In the data rows, 128 means zero.
Here is a table of points, one per row:
[ 73 138  56 114 133  81 122 127 112 144 109   0 133 124 136 145 108  77 158 134 120 101 116 202 100 109 135 120 139 106 121  98 125 133 164 198 142 110 109 143 176 165 136 126  97 116 111 150 153 143]
[ 90 153 129 155 169 136  91 115 147  82  83 141 109 123 143  82 184 108 121 122 133 155 167 107 158  95 134 177  83 140 146 143 148  97 172 127 196 139  96 134 166 145  74 255 183 111 120 105 134 120]
[125 209 125 139 138  55 166 117 182  89 127 139 140 131 128 137   9  63  71  87 121 227 125 103 222  90 101  80  48  78 122 147 109 212  99 149 154 109 177 176  67 114 134 133  76 128 103 130 156 136]
[111 116   0 146 129 145 162 147 137 145 169 168  86 104 109 154 143 109 161 150 154 134  91 101 116  23 114 207  70 118 125 108 108  78  84 123 161  90 120 117 134 110 160  95 115 140 149 117 140 155]
[ 92 105 181 155 133 124 186  50 151 127  94 142 128 149 121 131  60 180  86 104 100 169 124 115  95 124 130 106 105 156 142 118 136 137 178 133 186 121 103   0 171  50 121  94  41  11 131 123 122 173]
[174  83 153 147 139   4 120 241 122  71 124 143 117 130 102 176 131  80 163 125 175 167  99  73 143 255 129 131 102 144 118 102 185  79 190 176 180 136 101  95 137  98 151 135  94 239 115 109  53 150]
[196  33 129 124 146 146  97 125 105 100  96  97 139 127  98 135 142  81 160 112  99 128  98 150 178 129 110 123 116 145  87 105 144 122 111   0 188 136  96 148 141  53 137  57 164  23 114 109 255 115]
[184  69  11 109  67  68 192 134 174 138  47 127 165  94 132  36 149 168 196 116 113  59 204  39 148 162  83  59 108 108 140 180  46 214  89 104  86 101 210 121 119 219 108 113  95 121  48 217 118 154]
[102 130 115  91 115 141 104 129 123 200 212 153 127 122 110 161 138 121 153  88  67 119 142 159 149 113 110 117 128 142 125  91 100 159 192 100 106  74  76 122 153  24 146 180 139 255 125  90 164 150]
[ 54 127 127 106 111  18 200 125  61 121 174 148 120 124 144 148 156 117 164  95 113 199 117 155 179 116 182 105 178  62 103 135 113  98  65  30 156 194 111 119 158 149 146 192 104 123 164 100 135 128]
[ 98  76 134  67 127 137  70 107  66 116  92 148 120 108  95 173 196 135 137 121 138 196 168 118 166 124 138 180 154 116 119 100  64 161 150 243 134 108 137 136 143 155 135  86 144  94 155 118 146 148]
[149  96 155  59 103 142 140 141 223 104 123 135 132  53 164  67  36 170 147  97  98 104 226  94 135 145 211  58 113  55 197 172 101 151  59   1 166  44 210 133 107 169 120 125  59 154  44 127 124 175]
[ 27 120 130 184 162 196 146 231 108 145  97  73 114 136 174 120 155 162  46  29 157 143 105  22 124 120 119  95 154 171 179 105 224 163 114 112  71 107 157 125  95  92 120 141 222 118 130 106 115 153]
[ 76 116 115  91 145 142 164 158 130  92 127 215 136 132 121 179 140 109 130 255 134 127 124 152 171 111 129 157 143 119 105 133 155 113 233  17  76 115 110 193 168 112 155  87 118  98 121 255 126  92]
[122 112 255 185 146 140 139 102 132  99 132 140 126 100 175 168 185  56 190 114 146 147 135 114  29 112 124 152 101 118  35 119  75 105 124 122  76  99 110 141 125  85 149 128 100  99 133 137 139 141]
[129 215 131  78 131 181 145 134 147 119 164 139  55  74 129 111 138 105 122 255 158 128  96 157 161 119 133  49  66  94 154 112  95 143  88 187 128 183 112   0 107 133 101 102 113 136  78 114 168 129]
[242 121 141 154 193 147 169  46  76  87 183 144 118 158 183  88 122 166  92 135 143  87 165 103  75 102 109 118 172 150 214   8 181 131 166 145 110 117 173 125  81 162 122 184 120 108 154 102 125  58]
[ 86 107 119 153 129   0  72 112  83  94 177 151 122 175 112 130 159 146  99 116  93  84  69 124 138 117 112 115 131 161 120 130  36  44 153 118  94  82 100 112 125 151 141  91 184 102 110 112 129 123]
[202 128 131 165 110 131 126 115 190 110 233 155 132 113 168 166  63 218 150 103 148 174  81 151 171 107 113  88 115  94  91 146 168 172  91 194 119 100  85 158 206 172 143 153 160  72  86 128 152 188]
[ 93  82 137 109  61 137  98 127 145  84  80 148  33 127 190 110 126  87 191 118  50 106  78 103 151 128 121 142 113 123 170 134 154 137 160 140  75 153 113 142 139 139 162  84  94 108 163  85 131 123]
[105 104 145 127 142 198 126  54 124  66 152  51 110 134  91 100 103 109 164 105 130  98  96 117 156 112 129 158 144 115  87 115  80 141 106 100 129 156 105 181 145 112  80  53 166 198 134 125   0 102]
[ 93 113 135  43 130 134 113 131 165 171 155  66 243 153  87 105 149 157 127 114 173 166 145  34  66 128 125 140 106 124 103 155 127 110 101 130 134 138  36 123 136 157 179 172 152 109 142 118 141   4]
[140 102 112  86 124  93 113 139 121 107 114 152 224  86  69 109 125 100  87 113  96  99  73 174 111 118 252 163 109 156  82  97 106 132 110 126  89 175 121 128 174 120 174 158 119 101 131 127  65 192]
[162  92  45  94 124 128 150 124 140  74  59 156 111 151 107 126 102 130 143 127 143   3 232  98 146  61 204  77 135  87 117 204 155 173 135 164  30  97 139 135 125 140 111  82  95 118 146   0 125 147]
[177 195 126 226 148 142  72 255 125 178  20 125 107 183 151 102 134 182 101 165 161 125 176 167 119 158 140 157 181  91 154  78 107 110  93  93  53 153 103 103 150 116 115 120 124 120 148 116  92  76]
[115 117 142 202 167 146 127 105 120 167  39 130 117 127 155 121  96 179 116 142 156 107 150  81 133 126 114 154 166 208 118 136 103 103 136 135  57 238 156 126 162 199  95 127 120 255 138  95 255  88]
[127  84 191 112 101 139 137 104 121 138 125 120   0 110  64 120 130 123 107 115 112  85 132 118 158 116 125 133 147  99  79 156 142  99  71 255 142  73 143 146 165  96 157 126  85 169 110 249 135 105]
[151 255 224  93  88 118 153 105 155 152  64 132 131 137 127 105 165 121 174  53 167  26 135  92 207  81 109 162 147 131 144 147 116 146 143 117 150 122 123 118 115 166 165  89 106 122 114 126 130 190]
[101 115 127 200 112 161  96 136 111 177 187 143 116 145 139 163 155 117 137 142 144 116 102 103 114 104 255 124 130 168 122 115 112 132 181 140 201 179 144 151 110 109 139 128 146  99 108 108 120  90]
[144 108 121 128 133 128 129 119 120 179  29 144 156  95 161 218 116 138 150 180  71 125 110  97 151  44  15  92 156 163 153 127  97 116 138 149 193 191 129 139 105  97 162 209 165  91 100 124   1  89]
[ 62 117 113 181 105 121  75 125 125 112 127 211 133 119  66 121 105 100 147 119 138 102 135 151  91 117 115 130 174 120 108  97 140 128 157 127 142 141  98  13  95 173 126 177 182 104 185 255 168 127]
[182 169 114 110 144   0  79 109 124 173 173 145  14 147 153 119 126  88  66 128 151 165 155  94  17 104 105 164 206 167 169 138 180 169 118  76 122 147 124 109 116 110  62  97 164 108 107  95 125  98]
[ 87  77 127 163 150  49 142  56 158 160 141 141 124 134 113  83 141 186  86 155 210 119 129 223 110 255 115 132 151 153 226 126 130 125 112 156 132 146 108 255  59  66 107 150 127  97 160 106 149 125]
[ 90 123 138 103 142 161 120 255 107 100 179 187 129 157 178  85 128 144  94 126 121 114 125 155  67 109  36 127 168 138  55 106  96 145 149 197 240 164 110 206 124 106  94 119 110 123 165 118 145 143]
[100 129 124 148 101 130 110 135 139  17 176  39 130 121 107 181 199 186 147 116 128 118 103 249 121 121 117 177 145 159 114 164 158 145 120  90 158 100 168  15 100  98 147 127 107 166 136 114 144  79]
[147  71 135 110  96 255 154 141 127 111 129 148 113 143  47 146 119  65 120  95 134 163  96 162  87 141  86 113 134 103 182 169  76 121 104  91 137 112  97 144 129 193 150 162  92 134  78  99 133 163]
[100 255  13 121 131 244 123  31 113 124 154 146 125 124 151 149 124  88 138 124  74  96 144 114 153 255 121 143 137 139  92 147 114 139 113 145 137 116 125 106 153 120 148 134 129  46 129 126 132 136]
[137 174 188 102 120 121 181 230 141 111 149 156 255 101  97 107 124  98 165 113  71 116 131 172 126 116 132 148 136  96 171 169 109  99  99 255 119 108 155  90 134 115 141  64 161 122  99  91 159 114]
[138 255 140 110  97 122 126 133  97  87  80 136 118 100  51 152 143 162 161 115  95 133 105 118  75 133 131 108 101 134 104 121 130  93 147  99 132 112 141 255 149 148 136 105 125 126 133 123 137 128]
[ 99 107 129 150 102 129 101   0 123 113  76 188 244 139 137 135 166 104  93 232 106 149  97 138  91 120 120 126 131  70 102 110 174 130 116 132 179 125 109 130 160 133 158  74 155 255 127 114  96 150]
[157 121 133  74 186 145 124 115 135 222  99 129 103 219 172  48  71 206 157 220 183 208  84 142  86 129 128 131 151 137 107 136 174 114 126 128  79  89 220  98  31 133  96 229 211 113 129  91 125 141]
[105 110 132 145 129 147  49 118  90 145 192  93 159 127  99 129 158 105 157 108 161 102 160 160 118 109   0 140  75 107 128 142 151  91 161 102 100 228 181 124 178 106 169 117 133  98 137 122  71 144]
[ 97  98 255 111 110  94 162 184 115 176 163 125 130 108  96 136  96 101 139 255 101  55 140 114 149 152 114 143  58 117 163 150 111 197  61  58 143  71 150 130 152 199 119 123 140 119 137 120 131 151]
[164 113 120 127 143 142 166 134 150 169 158 147 120 113 152 113 130 133 124 110 118 246 179 255 156 109 124  72  82 250  99 158 192 136  96 121 154  58 106 130 112 181 141  76  96 129 138 118  15 136]
[234 111 138 141  92 147 195 134 166 114 201   0 123 118 130 148 134 144  34 218  64 175 143  63 150 132 124 142 122 102  94 142 119  88 178 102 137 172 113 137  73 106 139 140 157 127 191 123 137 191]
[209 137 129 107 183 146 108 120  96 148 131 123 144 193 190 115 123 151 111  34 149 149 129 135  81 114 204 116 110 154 211 149 143 129 101 139  99 175 117 123  67 102  96 152 164 207 176 255 155 136]
[159 121 115 171 120 155  61 118  93 172 133 130 255 142 167 125 109 129  78 149 183 123 117  58 168 107 114 143 204 177 148 117 200  98 109 140  58  77 162 132 102  86   8 157  23 103 155 134 125  87]
[138  94 131 128 134 135 148 116 129 212  96 156 116 113 150 165 132 143  84   0 148 106  94 199 127 190 116 151 100  79  97  83 135  88 182 113  96 162 154 107 104 156  69 114 170 114 140 100 122  57]
There is one direction along which these points spread out most. Take the direction at right angles to it along which they spread out most. Go by this last direction. For each point below, how far along it does it lie, from 0 to 99? 50 is the average, and the first point above lies past it. One standard deviation of the points above along it is 16.
[105 104 145 127 142 198 126  54 124  66 152  51 110 134  91 100 103 109 164 105 130  98  96 117 156 112 129 158 144 115  87 115  80 141 106 100 129 156 105 181 145 112  80  53 166 198 134 125   0 102] 62
[ 73 138  56 114 133  81 122 127 112 144 109   0 133 124 136 145 108  77 158 134 120 101 116 202 100 109 135 120 139 106 121  98 125 133 164 198 142 110 109 143 176 165 136 126  97 116 111 150 153 143] 62
[177 195 126 226 148 142  72 255 125 178  20 125 107 183 151 102 134 182 101 165 161 125 176 167 119 158 140 157 181  91 154  78 107 110  93  93  53 153 103 103 150 116 115 120 124 120 148 116  92  76] 30
[ 86 107 119 153 129   0  72 112  83  94 177 151 122 175 112 130 159 146  99 116  93  84  69 124 138 117 112 115 131 161 120 130  36  44 153 118  94  82 100 112 125 151 141  91 184 102 110 112 129 123] 65
[122 112 255 185 146 140 139 102 132  99 132 140 126 100 175 168 185  56 190 114 146 147 135 114  29 112 124 152 101 118  35 119  75 105 124 122  76  99 110 141 125  85 149 128 100  99 133 137 139 141] 68
[234 111 138 141  92 147 195 134 166 114 201   0 123 118 130 148 134 144  34 218  64 175 143  63 150 132 124 142 122 102  94 142 119  88 178 102 137 172 113 137  73 106 139 140 157 127 191 123 137 191] 50
[159 121 115 171 120 155  61 118  93 172 133 130 255 142 167 125 109 129  78 149 183 123 117  58 168 107 114 143 204 177 148 117 200  98 109 140  58  77 162 132 102  86   8 157  23 103 155 134 125  87] 25
[209 137 129 107 183 146 108 120  96 148 131 123 144 193 190 115 123 151 111  34 149 149 129 135  81 114 204 116 110 154 211 149 143 129 101 139  99 175 117 123  67 102  96 152 164 207 176 255 155 136] 27
[115 117 142 202 167 146 127 105 120 167  39 130 117 127 155 121  96 179 116 142 156 107 150  81 133 126 114 154 166 208 118 136 103 103 136 135  57 238 156 126 162 199  95 127 120 255 138  95 255  88] 30
[105 110 132 145 129 147  49 118  90 145 192  93 159 127  99 129 158 105 157 108 161 102 160 160 118 109   0 140  75 107 128 142 151  91 161 102 100 228 181 124 178 106 169 117 133  98 137 122  71 144] 66
[149  96 155  59 103 142 140 141 223 104 123 135 132  53 164  67  36 170 147  97  98 104 226  94 135 145 211  58 113  55 197 172 101 151  59   1 166  44 210 133 107 169 120 125  59 154  44 127 124 175] 15
[ 54 127 127 106 111  18 200 125  61 121 174 148 120 124 144 148 156 117 164  95 113 199 117 155 179 116 182 105 178  62 103 135 113  98  65  30 156 194 111 119 158 149 146 192 104 123 164 100 135 128] 64
[147  71 135 110  96 255 154 141 127 111 129 148 113 143  47 146 119  65 120  95 134 163  96 162  87 141  86 113 134 103 182 169  76 121 104  91 137 112  97 144 129 193 150 162  92 134  78  99 133 163] 56
